In the rows, zero is written as 128.
Where one turn sends some rows of the set: a few examples, then the rows asked
J_170: [106  93 138 102 102 187 151 148 129 105 148 119 143 144 146 131 134 161
 154 120 110 120 159]
J_383: [124 111 173  89 142 130 107 144 153 106 139 103 175 140 152 122 116 135
 162 108 119 101 137]
J_574: [ 93 160 125 132 111 138  90 168 138  87 125 132 130 129 138 124  91 129
 165 109 142 142 102]
J_895: [102 116 120 107 116 174  97 149  90 128 142 144 144 129 117 120 102 125
 138  82 151 114  91]
J_420: [116 118 117 120 118 128 111 133 155 118 132 114  55 134 176 123 110 133
 130 122 121 121 151]
J_539: [143 149 137 144 100 143 168 118 109 115 139 108 143 125 120  86  86 112
 108 126 142 127 110]
J_747: [145  88 105 125 114 116 131 120 105  93 105 118 109 129  88 146 121 130
 155 123 161 137 118]
J_911: [101 115 112 158 124 108 136 172 129 106  85 123 120 114  89 119  99 140
 124 111 127 110 115]
J_744: [110 167 147 133 100 132 136 121 141  83 112 147  89 139 137 123 112 135
 135 138 137 149  96]
J_328: [110  83 145  99 140 113 150 103 125 107 146 153 109 177 150 123 123 122
 132 103 115 120  97]
J_748: [123  92 147 111 120 116 123 107 154  76  96 119 100 131 151 109 115 139
 174 113 111 121 118]
J_482: [ 79 128 116 140  83 161 127 137 124 107 136  93 156 119 110 103 127 118
 107  92 142 152 120]
J_385: [118  82 129 130 141 117  79  97 126 144 123 114 137 123 142 116 151 127
 146 119 111 107 138]
J_601: [106 117 131 165 113 126 107  93 130 138 124 127 166 141 190 116 105 127
 112 114 128 123 126]
J_881: [131 133 125 162 109 164 131 122 122 122 134 122 109  98 137 135 102 133
  96 128 167 145  92]
J_411: [ 96 120 126 121 115 131 122 144 119 134 187 104 180 119 131 101 133 130
 112  95 110 125 107]
J_703: [149 128 122 150 156  85 151 129 128 125 130 115 115 119 139 141 122 164
 124 147 129 144 143]
J_105: [137 108 140 149 134 119 161 114 161 100 116 125 112 111 151 151 148 131
  96 135  99 116 158]
J_942: [120 149 134 100 130 178 122 142 129 151 159 121 147 118 146 127 107 145
  98 119 112  96 151]
J_801: [111 171 156 103 125 146 125 165 130 122 150 126 159 125 137 147 109 147
 134 145 136 143  99]
J_663: [128 152 132 105  90 148 115 160  92 114 113 161 101 148 114 153 125 129
 141 113 122 123 114]
J_56: [143 130 114 123 112 128 128 177 142 105 135 113 123 136  96 106 125 119
 120 124 163  81 134]
J_177: [123 115 130 118 120 127 118  68 127 109 125 164 170 138 135 114 136 119
 118 119 117 153 143]
J_288: [112  87 124  93 145 125 131 149 118 114 124 141 138 134 138 137 141 130
 147  92  72  97 153]
J_527: [117  80 140 130 145 137 132 107 168  89 136 106 163 117 180 119 118 133
 108 125 137 107 128]
J_203: [129 134 120 128  93 131 159 169 119 116 129 107 113 188 118 140 129 129
 127  92 108  94 115]
J_173: [118 106 134 116 115 147 117  86 121 157 170 104 148 127 138 124 146 138
 126 125  95 149 127]
J_265: [111  85 104 126  88 139 129 143 111 108 137 133 168 127 137 134 113 123
 133 118 113 119  59]
J_920: [118 115 140 116 148 155 131  78  96 121 102 114 171 113 157 133 110 118
 122 102 106 126 133]
J_464: [117 114 110 117 113 127 128 130 140 143  90 106 107 131 156 163 136 172
 110 140 127 118 158]
J_615: [138 113 184  96 138 123 162 103 149 110 126 111 132 144 156 121 124 150
 145 136 107 120 123]
J_928: [104 142 120 137  88 135 165 155 129 109 130 122 134 120  78 129 111 141
  92 118 123 134 109]
J_945: [126 126 137 113 132 101 128 155 181  86 116 145  98 135 139 116 120 134
 134 135 111 106  90]
J_402: [141 110 139 142 151  93 115 111 135 146 119 147 117 144 110 133 128 143
 125 134  90  83 131]
J_272: [116  93 116 117 137 111 120 139 112 156 128 144 139 179 148 156 107 152
 146 101  91 127 111]
J_50: [125 119 114 133 153 106 104 139 135 118 133 138 134 169 141 114 136 130
 155  90 110 134 173]
J_973: [130 118 129 164 125 125 134 112 131 126  72 124  90 143  96 127 112 136
 134 124 107 123 142]
J_84: [135 167 138 154 108 165 109 168 130 101 112 109 153 107 154 138 107 135
 118 121 136 114 148]
J_135: [122 114 121 151 114 133 138 189 143 120 162 140  74 134 126 129 125 140
 124 108 133 113 120]
J_599: [102 118 120 112  81 175 121 141 150 146 148 137 138 163 151 123 152 129
 108 140 113 110 129]
J_353: [119  83 131 167 129 111 139 121 116  77 106 145 105 136 128 137 134 104
 139  86 133 130 103]
J_867: [121 120 109  93 122 141 124 145 151 136 146 142 168  97 149  96 133 141
 103 153 102 130 138]
J_4: [116 102 102 106 101 161 128 152 106 122 133 118 149 123 127  82  93 115
 159 102 105 149 115]
J_949: [129 120 157 132 134 156 153 146  90  98 126 133 195 131 137 140 107 139
 136 109 122 130  90]
J_515: [124 109 121 143 106  92 120 116 117  89  88 121 152 138 131 159 113 132
 110  99 147  85 104]
J_922: [138 135 124 132 139  94 107 132 118 108 106 139 109 108 156 146  97 114
 107 125 139 125  77]
J_422: [106 134 172  96 105 163 112 111 117 105 129 113 169 127 140 141 113 142
 163 126 148 143 133]
J_180: [114 131 113 165  81 143 158 146 119 114 114  75 126 108 175 118 110 138
 119 130 126 120 115]

J_50 moves to J_177
J_385 moves to J_173
J_272 moves to J_601
Where do these go?
J_895 moves to J_881
J_328 moves to J_527
J_801 moves to J_574

